Each row is where one point has got to under a steady rotation. How many ticks took it there?
The counts run from 0 to 906.
[ 96 126 142  80 127 121 132 158  91 134 150 136 122 121 166  96  90 152
  96  74 136 135 153  80 110 102 152 126 115 160 115 100 132 124 127  89
 168 133 123  96 142  77 143 119 169 168 124]
45
[114 107 115 124 135 107 134 145 102 179 127 144 114 188 110 137  89 142
 134  85 164 120 127 104 103  83 152  89 129  77 121 107 126 159 103 128
 116 140 103 143 126 204 140  79 128 142 142]
743
[110 139 112  82 115 115 150 149 104 151 130 141  95 165 138  97 160 125
 135  71 149 115 163 101 116  77 173 105 132  73 103 123 138 116 110  96
 150 105  89 123 123 137 170 129 164 131 129]
394
[ 91 106 126 105 129 109 129 170  79 137 166  92 102 109 171 123  88 116
 153 113 164 135 152 107 124 123 172  83 122 155 145 144 119 184 128 114
 125 149 131 115 147 114 159  99 132 182 147]
734
[165  93 162 116 143 130  91 157 112 134  94 124 172 134 112 122  44 116
 138  87 133 117 127 118 115 150 165 152 116 145 142 133 129 145  60 160
  93  95 142 130 140 108 121 113 108 160 136]
73
[201 126 121  92 178 124  74 120 105 112 107 109 159 115 150 115  89 111
 128  85 103  87 161 110 109 140 149 123 142 116 105 159 122 124  82  99
 131 139 133 110 104 117 150 100 126 113 146]
405
[154  93 153 133 134 112  99 183 100 136  65 131 186 165  83 108 121 110
 162 113 118 123 119 108 119 110 140 149  91 143 119 125 175 114  99 110
 109 103 109 107 121 171 109 109 134 152 101]
888
[123 181  76 117 159 109 117 138 113 134 121  54 112 117 104 126 135 137
 129 144 117 110 158  82 111 106 164  69 171 109 113 112 159 134 129 113
 146 121 148 126 124 107 118 116 119 164 162]
41
[129 158  99  77 166 114 121 152 125 117  80 137 149 136 105 109 156 162
  98 104 120  90 175  75 126  88 169 124 102 108  89 119 164  62 123 118
 130 123 132 117 116 145 147 137 145 128 106]
642
[125 173  91  94 163 112 136 130 125 146 130 112 110 100  92 105  92 147
 142 134 113 134 138 137  93 131 183  78 153 104 122 139 133 125  85 104
 158  93 156 124 112  62 139 171 107 147 145]
841
[102 132 109  93 125 132 156 181 112 176 139 128 132 125 123 121  56 120
 122  83 126 103 135  79 107 133 136 107 115 162 124 103 135 164 117 121
 159 101 114 152 161 111 154 120 170 130 149]
741
[182 129 124 106 120 126 148 171 146 136  98 159 116 113  57 122 103 119
 137 164 150  96  96 119 129 133 166 115 136  87 133 120 113 164  89 114
  99  76 139 184 114 122 104 142 146 112 146]
558
[121 154 124  80  81  99 142 184 120 137 169 153 112  80 110  80 121 140
 125 161 155  78 143  94 135 125 115 115  82 166 140 120 150 108 163 116
 137 137 103 125 137 108 151 130 181 151 110]
582
[151 104 126 135 199 140 150 146 130 136 121 125 153 116  89 139  91 140
 102 156 141 141 102  99 118 105 213  68 100 128 155 144 138 160 118 110
 128 111 178 131 118 126 122 120 117 135 133]
426
[164 138 105 102 156 127 145 118 120 140 129 125 119 129 130 129 109 159
 115  89 144 117 132 110  87 101 165 115 189  76 120  86 105 176  91  65
 117 152 123 150 102 154 131  85 136 106 159]
876
[121  97 149 110 143  63 121 147 143  96  92 148  98 136 112  91 113 155
 184 106 146 119 148 125 133 115 170 140 132 111 123 137 121 171  92 158
  97 151 145 106 121 194 132 103 102 156 127]
902
[148 176 118 160 132 130 161 102 129 125 144 118 123 139  79 128 128 173
 119 109 179 119 114  90  94 124 160  84 177 119 125  86 175 152 134 124
 196 139 151  89 118 145 138 141 130 153 137]
244
[106 127 107  96 126 101 117 173 122 123  59 180 105 151 117 146 136 159
 166  96 201 137 129 138 104 120 186 117 122 127 106 167 105 138  74  92
 107 107 134 130 124 131 146 111  99 124 118]
639
[187 136 167 105 116 118 101 148 129 125 134 182 110  94 114 104 136 116
 138 137 198 130 144 115 136 114 151 147 113 145 146 154 138 111 101  99
  61 151 107 142 138 102 155  80 138 165 116]
450
[178 115 156 111 100  88 111 176 133 138 136 170 124 121  99  67 109 112
 179 110 118  58 138 120 139 143 108 165 100 111 126 132 150 100 113 147
  96 132  78 122 122 161 140 125 149 135 121]
2
[182 129 127 110 181 104  91 148 139 163  92 171 141 166 114 106 129 114
 114 115 130  93 147 113 139  90 151  82 101 101 110 153 149  89  95 112
 159 154  99 100 125 156 125 109 153 102 162]
142
[176  92 184 116 160 130 160 148 147 141 170 124 189 126 123  88  99 133
 104 119 124 100 173 116 124  91 141 107  89 118 142  99 156 141 115 121
 173 128 132 135 124 149 135 135 164 161 121]
678
[203 148 134 128 135 121 115 133 154 115 136 133 193 107  88 127 105 155
 116 151 163  90 158  97 107 136 105 116 153 176 130 103 159 143  88 107
 165 107 144 130 127 116 142 105 138 132 123]
107
[168 156 115 144 128 131  97 140  92 147 129 120 146  98  94 114 118 129
 179 161 160 117  96 179  97 161 174  85 120 116 130 182 161 113 113  97
 133 132 121  90 104 130 119 157  87 138 110]
833
[138 109 127  93 131 186 141 145 103 167 149 145 125 110 133 123  88  78
 104 124 176 116 140 100 103 110 167 107  75 146 152 158 141 138 133 121
 102 114 133 135 112 119 188 101 127 160 103]
530
[134 119 166 124 106 138 127 109  88 156 146 122 118 157 124  87  83 122
 148  79 167 166 126 139  97 128 168 107 143  75 132 128 157 138  83 105
 138  95 122  99 117 100 145 136 102 200 123]
262
[156 121 141  93 116 178 112 157  70 142 111 121 124 104 120 108  95  98
 126  97 146 101  89 103 122 131 201 156 113  98 123 117 115 109 139 126
  31 124  98 136 110 117 105 130 137 153 129]
65
[182  77 166  99 163 140 126 133 139 119 149 143 150 122 143  95 100 120
  89 120 156 101 152 103 156  94 159  98  98 109 151 112 122 142 132 127
 145 168 147 100 107 160 122  93 157 154 148]
679
[194 158 127 148 133 123 109 145 107 153 144  99 128 114  81 112  83 105
 170 151 135  59 105 110 124 155 130  96 153 106 124 131 143 145 112 169
 114 141  99 136 127 153 131 118 125 125 164]
136
[ 73 111 105 107 112 122 151 157 142 138 120 148 133 102  80 114 102 150
 121 155 165 115 155 135 104 105 163 104  71 117 147 125 152 143 133 120
 112  84 159 127 105 148 144 130 105 187  83]
778
[120 131 142 118 173 106 153 206 113 167 141 102 118 105 112 102 126 122
 176 124 108  95 145 102 123 130 178 104  71 120 146 172 145 114 123 176
  99  99 122 149 156 134 160 152 126 152 125]
285
[130 157  97 108  80 116 146 165 155 140  84 152 116 105  53 117  98 151
 149 153 168  99 103 125 115 141 162 114 138 116 127 114 128 163  93 137
 123  72 146 155 121 119 113 159 125 145 136]
225
[120 128  98 122 115 127 148 146  87 138 126 106 187 150 117 150 131 147
 120 110 154 104 132 106  80 104 134  88 118 129 116 101 177 137 144  68
 179  99 127  97  92 160 151 125 139 138  91]
526
[159 146 118 128 147 116 131 151  92 147 126 125 148 142  89 111 145 172
 149 108 128  80 109 159  86 130 158 102 131  45 101 103 137  95 116  91
 130 128  83 123 108 159 124 154 121 104 120]
280
[176 150  91  97  97 139 154 133 118 123 124 118 147  68 112  93 135  82
 176 122 142  83 165 134  89 150 154 147 135 137 124 150 181 144 128  82
 125 115 125 131  87 112 169 138 149 149  99]
667
[153 146 117 129 169 109 122 131 120 127 137 104 125 125  75 132  91 202
 122 126 123  89 103 109 107 131 177 104 161  57 119  92 104 120 112 141
  84 118 144 145 112 138 132 130  96 135 138]
295
[140 129 135  97  92 137 120 146 131 111 108 180 100 129  99 130  86 121
  95 123 209 116 111  55 140 124 138 120 140 172 123 129 119 157 115 122
 124 109 145 106 126 113 141  90 165 139 153]
109
[154 159  77  84 119 158 118 118  86 155 110 136 128 109 133 106 113 119
 125  84 119  70 110 135  76 129 169 135 141  87  97 113 142 112 135  75
 118 164  94 120  90 132 132 124 138 111 117]
746
[186 162 131 100 127 123  75 155 127 149 134 195 147 130  94 121  91 179
  99 142 184 107  99 135 112 127 117 103 129 135 115 121 121  92  84  91
 123 139  98 135 123 102 124 103 126 111 139]
28
[127 125 156 123 119 108 143 148 143 110  98 182 127 166  98  94 165 170
 131 114 182 143 113 121 139  92 178 118 113 107 115 105 162 100 120  99
 151 137 123  77 112 166 103 148 144 145 101]
228
[118 148 138 116 177  99 155 165 120 136 164 148 147  96 112 109 113 185
 149 107 124  96 161  84  92 133 133 140  91 161 144 137 161 106 127 146
 135 151 126 121 149 148 196 108 131 135  88]
300
